Rotation paths and how fast each direction turns (degrees each step)
Each turn is a multiple of 5 degrees from 10 to 175, or 0.
Each row of a path follows its step; steps can be skipped.
path 1
step 0: [ -8 -18  15   1   0 -15   0 -18 -12  -2  -7  12   2   4  -3 -15  -5   7
 -13  -1  21   7  -4   8  -2  14 -11   4  -8  -1  -9   1   7   7 -14   8
   6 -19  10   4   2  10  12  10   1  11  -5  11  11  -3   5  -3  -7   1
  -6  13  -6  -6 -13  -4  -6  -4   1  -5  -7 -14   8   2 -15]
step 2: [  4  -3  -7  21 -14 -18  -2   4  -5  -5  -2  -8   8   1   1  -8 -12   1
  -5   3  -1 -10  15  16 -11  15  -2  -8   6 -11 -22   2  -7 -15  -2   0
   4  -3   8   5  -7   6   2  -5   9   9  -4  13  -3  -2   3  10 -13 -21
  -6   0   1   5   1   5   2  -7 -20  11 -12  -3  -3   8  10]
step 5: [ -1 -14  -8   0  -6 -11 -13   4   7 -10 -11   5   1  12   6  -5 -15   6
  -6  -6   5  17   3   2  -3   1  -6   4   2  10 -19   0  -7  -6  -8  -9
  -2 -17  17   8   0  11   4 -17   2  14 -14 -20 -15  -1   2  -2   0 -19
  -1  18   8  -5  -4   3   6   4   2   3   4  -8   4   5  -6]
step 7: [ -8   8   6   6   3  11  -2   2 -13 -10 -17 -11 -10   5   5 -11  -9  -1
 -22   0  -1   3   1   4   5  23 -13   2   3 -15   4   9   8 -12  -6  -2
   6 -24   0  13  -7  -1  -4  -3   4  -4 -10  14  -2  -8   8   4   0  -5
  -3  11 -11   3  -3  -5   2 -13 -18  -4  -2 -17   9  -4  -1]
step 9: [ -2  -7  -5  10  -4  -9 -15   2  -9   6 -16   9  -6 -11  11  -4   0  -1
   0   5   7 -12   3   3   0  30  -6 -10   4  -9 -26   3 -10  -2   2  -2
   4 -17  -7  -1   2   9 -10  12  -1   4   0   5   4   7  -8  -4   4  -2
   6   8  17   0   5  26   4  12  -6  -5   3   5   1   8   8]
step 10: [ 10 -10 -14   8 -10  -2   8  -4 -11   1 -18   5  -9   5  -3 -15  -7   2
   3   3  15  10  -3  18   1   9 -17   7  -7  -1  -9   6   5   1  -8  -5
 -14 -17  14  -4  10   3  11   3   6   3   4  -2  11   0  20  16   5   0
  -1   7   4   5   8  11   0   0  -8  -7 -16 -13   6  -3  -4]
step 13: [ 15  -5   7   5 -12  -4  -7   3  -1 -10 -10  11  -1   8  14 -13   8  18
  -6 -12  16  -7  -2  29  -3   0  -4   0  11 -11  -6  -6  -2  -9  -8  -7
   8 -12   4   9   6   0   0  -9  16  -7   3  11   1  11 -14   7  -7 -12
  -6  11   0  13  -2  -4   1  -8 -10  -5   3  -4  10  -8  -6]
step 15: [  0   4  -5   9 -13 -11 -15  -8  -5   6 -22   3   2  -6   8   6  11  -1
 -15  15   3  11  14  -5   0   6 -17  -1 -12   3 -12  -7   3 -13  -1   4
   6 -16  17   4   5  12   0  -1  -3  10  -2  -6  -6  -5   2  -2  -4 -13
 -11   2  -2   0   2   9  10   1  -8  -3   0 -10  12  21 -16]
step 16: [  1  -6   8   0   1  -7 -10 -26 -13  -4 -10   5   2   8  10  -9 -19   4
  -7  -2  -2  -1   5  11   9  -3 -10   8  -4   7 -10 -14 -14  10  -9  -2
   0 -15   9   6  -7   4  -3  -2  -2  -6  11   8   0  12   5  -6   6  -9
   9  18  22   8  -4  23   7  -1  -5  -2   2  -8  -1   3  -6]
step 17: [ -5 -14  10   8   6 -13   4   2  -7   6 -22 -10   2   9   0 -14  -7   6
  -9  -2   4   0  -4  10   4  32 -10   0  -5  -4  -4   8 -11  -4 -13  11
   0  -4  15  13 -11  -3   9   2   3   3  -4   1   8 -12   5   1   1  -9
   9  12 -15  12 -13   6  10   3   3  -6  -9  -4  -7  -8  10]
Speeds:
[ 5 -3  1 -3 -1  0  1  4  0 -2 -3  3  1  2  3  2  1  2  1  3  1  2  2 -1
  0 -1 -4  0 -4  0  2  1  0 -2  3 -1  0 -1  0 -5 -3  1 -2  0 -3  0  2 -1
  4 -1 -4 -4  0  0  2 -1  0 -2  5  3 -4  0 -2  2 -1 -3 -3  5  2] -> 65
[ 2 -3  4 -5  4  1  0  0  0  1  4  1  0  3 -1 -2 -4  3  0 -3  0  3 -2  1
  1 -3 -2  1 -3  0 -2  3 -3 -5 -5  3  0 -2 -2  2 -3  0 -1 -1  3  0 -1  1
  0 -2  4 -1  1  1  3 -2 -2  0 -6 -3  1  0  2 -1 -3 -1 -2  4  0] -> 65
[-1  0  1  0 -1 -2  2  0 -3  5  2 -1  3  1  7  2 -1  1  1 -1  3 -5  4  1
  1 -4  2 -2 -3 -4  1 -1  5 -4 -1 -2  1 -1 -3 -2  2 -2  0  1 -1 -1 -1 -3
  2  1  1 -1  2 -2  0 -1 -2  6 -2  3  1  0  2  3  2  2  3  0 -2] -> 155
[ 2  0  5  0 -4  3 -2  2  1 -4 -1 -3 -2  3  1 -2  4  2  3  2 -2 -1 -2 -3
  1  2  3  2  4 -4 -3 -5  2 -1  0 -2  1 -1 -1  1  2 -2  0  2 -3  2 -3 -3
 -2  3  2 -3  6 -1  0  1 -3  0 -1 -1  3  2  0 -4 -3 -2 -2  3  0] -> 175
[-4 -1  0  0  2 -4 -2  0  1 -1  1  2  2  0  0 -3  1  0  2  1  2  0 -1  2
  1  3  4 -4 -1  2  2  1  1  2  2  4  2  2  2 -1 -3 -1 -2  2 -2  5 -4 -2
  0 -1 -2 -3 -2 -1 -2  2 -3 -2 -3  2 -2  2  7  0 -5  4 -1  2  1] -> 125
[ 0  2 -2  1 -2  7 -1  0  0  1 -1  2 -4  0  3 -2  2 -4  0 -1  3  0 -4 -2
 -1 -1  0 -1  3 -1  0  0 -1 -4 -3  0 -2 -4 -1 -2  0  2  1  3  2 -1 -3 -3
  1 -1  1 -1 -2  4  2  1  4  1  2  0 -7 -2  2 -2 -4  4  3  0  3] -> 25
[ 1  1  1  3  1 -2  1  0 -1  1 -3 -3  0  1  0  0  0 -3 -2 -3  0 -4  0  0
 -1  1  2  1  1  3 -2  4  5  1 -2  2 -3 -4 -4  4 -4 -2 -4  2 -5  3  3  1
 -3  0 -1 -2  2 -2  3 -5  3 -2  2 -2  0 -1  0  1  0  2 -3 -1  3] -> 145
path 2
step 1: [-13   6 -11  13  -6  -1   9 -12   0  -3  -5   0   4   1 -14  -8  18  -2
   7  -9  -8   8  19   7  -2 -15  13 -11 -21 -12   1 -19   3   9   3   1
 -15 -27   5   4   7   3  15  -6  19   0   1  -9  -3  -6  -6  12   5 -16
   5 -15  10   7   5   1   3  -5   8  -2  -5   1  -2   1   1]
step 2: [ -6  -2  -6   2  -4  -1 -15  -6 -18   3  15  -4  -5   2  -5  -6   8 -14
  -7  -2 -10  21 -21 -13 -12   6  -4  -4   3   0 -14  14  -9  17  12  14
  -8   3   4   4 -10  -5   5  -2 -10  -4  -7  26  -4  -9  -4  -3   8   5
   4  -7  -9   5   2   7  -1   4   8 -10   5   2 -21  19 -15]
step 5: [  0  11   1   1  11  16 -11 -10  -6  -5  -9   3   5  -2   9  15  -5   2
   6 -20  -9  11  -3  -9   9  -5   2  -8   3  -6  17 -25  -5   2  35  -7
   7  -5  -3  12  -8  -4  -4   3  -4   4  11   5   8   4  -8   4   3   8
  -4  18   4  -2  -4 -21   0 -14   1   5   5  -7  15   7  -2]
step 6: [ -1  12  -3  -2  16 -11   7 -10 -19   4  25   8 -18  -6   2  11  -1   1
  -3   7 -11 -15   1 -22 -12  -9 -16  -6   6  21  -1   2  12  -9 -13   8
   0  -2  -5  -1  -8   7  10  -3  -7  14   3  -3  12  -2  -3   4  -2  17
   5 -11   1 -17  -3   1 -10 -18   6  -3   2   3   1  -7  13]
step 8: [  3  -7 -10  11  -4 -12  15  -2  16  16  -1   2   3 -16  -5   4   5 -10
 -10  -1  -9  11  10  -3   8  14  14  10 -10   7   4   2   1 -13   8  13
  -6 -16  12  -1  18 -14  -4  -4 -11 -11  -8 -12  -6 -10   4  13  -7   1
  10   5 -10  -6 -14 -13   1   0  19   0   2 -11 -16  -3 -14]
step 9: [ -5   4  -8 -22  -4   3 -24  10  -8   8  -8  -8  -4 -14  -1 -12  13  -9
   1  -9  14  -1   9 -12  13  -5  13 -14  -2   2  10   2   2  14   1   5
 -18  -6  12  15  -5   2  -2  12   7  14   3   5  -3 -11   3  -4   6  24
  -2  -3  16   5   1   4   7  11  -6   5  -2 -10 -19   0   5]
step 10: [  2   6   2   6   9  -6  -4 -18 -12  -5   4   1  20 -29   2  -9   6  -1
  -5   1   2  -2  -7  16   1  -6  -1   1  17   0 -11  12   3 -10 -11  -7
   7   5   5 -18 -13 -13  -5  15 -13   7   2   4 -19  -9  -8 -24  -4  -3
  -2  -5  -8  12   8   5  -3   0   5   9  13  11  -1   7   5]
step 11: [ -7   4   1   0   6   3   0  17  13  16  -5 -12  -3  16   1   3   6   4
   3   3  -4  -9 -17  -3   2  16  24   4   5  -3 -15  -6  -3   4  -7 -10
  17  -2   4  -3 -11  15 -22  -1 -13 -17  16 -13   2  -1   1   2  -7   1
 -16   4 -11  -1  -4  -5   2   4 -11   3  10  -1  14   4  20]
step 14: [-17   6  -5  -6 -13 -12   1  -5  -2  16  21  10  -5  14   3  -3  15   1
   3  22 -12  13  -4   2  -5  -4 -14 -15   4   1 -13  -1   5  11 -10  -5
  10  -5  -9   5   2  -3  -6   9  11  -5  -5   4  -5  -5  -1  -3 -12  -7
  10  -9  -5   8  -4  -5 -19  -6   3  -7  15  -4  -2  -5 -29]
step 16: [ 11  -8  -1   1   3  -4 -12   7 -15  -8 -18  -8  -6   1   8  -8  -2 -24
   4  -2   9   8 -15   8   8  -5  -4   5  -5  10   8  -5  22  -6  10  -6
 -12   9  20   5  10 -10  -6   7   0  -7  14  -3  -5 -14  14   5   8 -17
  -9  17  11   4   1   5  -1  -8  10   6   5  -1 -11   1 -18]
Speeds:
[-1  1  1 -2  1  2 -3 -2 -3 -1  2  2  2  0 -1 -1  2  1 -2  0 -4 -1 -4  0
  1  0  3 -6  0  0  0 -2  1  4 -1  3  4  3 -4 -3 -5  1  4  4  0  2 -2  1
 -3 -4 -2  1 -5  0  2 -1  1 -3  0  2  2  0  6 -2 -1  2  1 -2  0] -> 90
[-2  0  5  0  0  1  2  0  3  5 -4  3  1  2  1  1 -3 -2  5  4 -2  1 -2 -3
 -5  5  1 -2  1  0  0  1  0  3  5  0 -2 -2  2  1  0 -1  3  1 -3 -2 -2  2
 -1 -4 -3 -4  0 -1  1 -1  0 -1 -5 -3 -3  1  0  3  1 -2  2  2  1] -> 120
[-5  1  0 -1 -2 -3 -1  0  1 -4 -2  4  4  0  1 -2 -2 -1 -2  4  2 -3  1  2
 -5 -1 -1 -1  1  0 -2  1  2  0  1 -2  1 -4  0 -2  3  1 -6  2  4  1  4 -1
  2  0 -1 -1 -2 -2  3  2 -2  0  1  6  0  0  6  3  0 -1  1 -1  3] -> 110
[ 1  0 -3  0  1  0  3  0  3 -2  3  1 -2 -1  5  0  2  2 -1  2  1 -1  0 -3
  0  0 -6  1  2 -1 -4 -6  2  3 -2  3  0 -1  0  1  2  4  4 -3 -3  3  1 -1
 -1  6 -5  0 -3 -1 -1  2  2  1 -4 -3  3  1  2  3 -1 -1  3  2  1] -> 55
path 3
step 0: [ -5  -2  -5   6   1  -9   6  -3   4  11  10  17  13   2   5  -3 -13   5
   0  -7   1   6  -6  -7  -4   7 -13  -8   6  -4  -5 -22   1  -3  27  -4
   3  -3  -1 -10   1   0 -14  10 -17  20 -10   6   8  -2   7   9   0  -8
   3  -1  13  -3 -13 -12  11  21   4 -12   1   2 -11  27  -4]
step 2: [  7   8 -13   3  -3  15 -11  13 -16   1  -4   7  -9   4  -9   3  -9 -14
 -14 -15   0  -2  10  -4   3   9   2   3  -7 -14 -11  -4 -11 -17 -23  10
  -7  -8   2 -11 -12 -19 -10   6   6   1  11  15   1  -5   1  -7  -5 -14
  17   3  -7 -15   7   0 -14   3  11   5  -5 -16  -2   5  -6]
step 3: [-14   3 -16   8   7 -18  -2  -6  -6   1  -4  -3   2   1  11  -6   2 -26
   2  14  -6  -8  -6  17  13  17  12  -5   6  -1   8  -1   0   6  -5   0
  25  13   6   1   1   1   4  14   6  19  15  -2  -3 -12   1  -5  -2   1
 -19  14  -6   2  -1  -6  21  11   1  -4  -4 -10  -7   8  -3]
step 5: [  1   5   1 -13   6  -2 -13  -4   7  -6 -18   0   2   3  -5   6   3   1
 -14  -9 -25  -3  10  -4  -1 -12  -1  -3  -7   2  -6 -24 -11 -15   3  -4
   7   2  -3   5  10  -2  12  -9 -10   0   2  22  -2 -17   1   6   6  24
   7   6   4  -9 -13  -7  -6  -2 -11  -8  12 -20  -7  -9  13]
step 6: [  6 -14   6   7 -16  -3  -6 -10   8   4  -8  18  -6   0  -1  12 -26  11
  -4  15   6  -6   5   9  -6  13  -3  -4  12   3  -8  11  -3  -2  -6   8
  12  10 -25   3  -2  21  -3   3   4   1   2  18   5  -3   2   6 -19  -1
   3  -5   1   1   5   0  19  19   0  -3  12   9  -5   4   7]
step 9: [ -2   7 -23  20 -11   3  -6   5   7  -3   8   2 -14  -1  -2  13 -14  -3
   7  -1  -7  10  -6   4  17   3  -1   1   0 -10   7  -6  17 -25   7   6
   9   1   2  -1 -12  10  -8   8 -12  18 -11   2   3   0   2   5  -4  -2
  11  11  -7  -3  -4  -9   2   5   7   5  -1  -2 -18   7 -29]
step 12: [-14  10   5  -2   3 -15   7   0  -1  -1  -4  16  -6   1   2   5 -10  -7
   0  16 -22  -2   9  15  13  -5   3   4   2  -1  -9  -6  -1   2   8  16
  25 -10 -10   3  11   8   9   6  -4  19 -17   8 -12  -8  -4   2  -9   1
 -26   1  -9   4  -6  11 -13   6  11  -3   6 -14   4   1   7]
step 14: [ 16  -5  -6  -7   2  -5   5  -4  -5 -17  -1  -5   8  11  -9   5  -7   6
 -17  -4 -13  -7  12  -9   3   2  -3 -19  15  -7 -17   7   9 -12  14  -9
   7   9 -16  11   6 -21   4   1  13  -2  13  -5   3 -11   9   6   0  13
   7   8   9 -12   5   3  16   3 -11  -9   2 -16  -8  -1 -12]
step 15: [ 14  11  -1  16 -18  -9   2  -2   7  -1   0   4 -11 -15   1 -13  -8  -4
  -1   6   2  12  -4   0   2  -6  10   7   8   9 -19  -6   0 -12 -10  -5
  -6   5  -6   1  -5   4  -7  -2  13   7   4  24   6 -13   4   1 -17 -13
  -2   3 -23  13 -13  21  11   9  -5  -1   5  13   9   7 -12]
step 17: [  1  -6 -12  20   5  10   4  12  -6  -7   1  21  14   4  -8  -6   4  -5
  15   1 -28   0   1  -7  -1  -8   4  -9   6   9   3  -7   3  -1  -2   8
   3  -7  -1   2  -9  20   2   5  13   4  -7   0  12   2  -2  -8   4   3
   9   5   6 -27   9 -17  14   8 -12 -20  -2   2  10   0   8]
Speeds:
[ 3  1  2  0  2 -2 -1 -2  0 -5 -2  7  2 -2 -2 -3 -1  4  2  3  3  0 -1  0
  0 -2  2  0 -1 -2  2 -5  1 -2  0 -1 -3 -1 -1 -5  3  3  2 -1 -4  0 -2  5
  0  2 -2  3  1  0 -1 -2  2  0  3 -2  1  0  0 -3 -1  1 -1  0  5] -> 65
[ 0 -3  2  0  1 -1 -4 -1 -1  3  1 -3 -6  1  4 -2  5  0  0  1  1  3 -3 -3
  3 -1 -1 -1  2  3  3 -2  4 -4 -4  0 -1  0  5  1  1  0  2 -2 -3  3  0  2
  2  1 -3  1  0  6  1  6 -1  0 -2  1  2  0 -1 -2 -2  0 -4 -1  0] -> 170
[-1  4 -3  1 -6 -2 -1 -1  2  3 -4 -1 -1 -1 -1  3  6 -1  3 -2 -1 -3 -3 -1
 -2 -2 -2 -3 -2 -4  2  2  0 -1  2 -6  4 -4  1  0 -3  0  3 -2  4  0 -4  3
 -2  2  3  2 -1  0  0  1 -2  1  1 -3  2 -1 -1 -3  0  2  3  0  4] -> 60
[-2  3 -2  0 -1  0  2  1  3  1  5  1  3 -2  1 -1  4 -4  1 -6 -4  2  0  4
  1  0 -4 -1  1  5 -1 -3  2 -1  3  2 -1  0 -3 -2  2  2  4 -2 -4  3  0 -4
  0  3  1 -2  0  2  2 -3  2  0  3 -3 -3  1 -1 -3  3  1 -1 -1 -1] -> 85
[-1 -1  4 -3 -2  2 -1 -1  0 -2  4 -1  2  0 -1  1  3  2  1 -3  1 -2 -4  0
 -4  0  1  4  1 -2 -4  2  1 -5 -5  1 -1 -3  1 -2 -2 -3 -1  1 -2 -1  2 -1
 -4 -3 -4 -2  3  1 -3  1 -1  0  0 -3 -4 -3 -3  2  4  2  2  1  3] -> 125
[ 0  1 -2  0 -2 -1  4  3  0  0  0  4 -5  5  0 -1  1  2 -1  0  1  3  3 -3
 -1  2  0 -1  1  2 -1 -4  0 -1 -2  3 -1 -5 -3 -1 -2  0  0 -4 -2 -3 -3  2
 -2 -1  4 -4  4 -1 -5  1 -1 -1 -2  0  0 -3 -1 -2 -3 -2  5 -1 -4] -> 140
[ 2  4  0  2 -4  1  4  5  2  1  2  0 -1  6 -1 -2 -3  3 -2  2  2 -1 -3 -2
  1 -2  2 -1  1  3  1 -3  2  0  1 -1 -2 -3  2 -1 -2  0  0  3  2  3  1 -3
  0  0 -2 -1  3 -4  6 -2 -1  0 -4 -2  1  1 -3  1  0  4 -4  0  3] -> 45
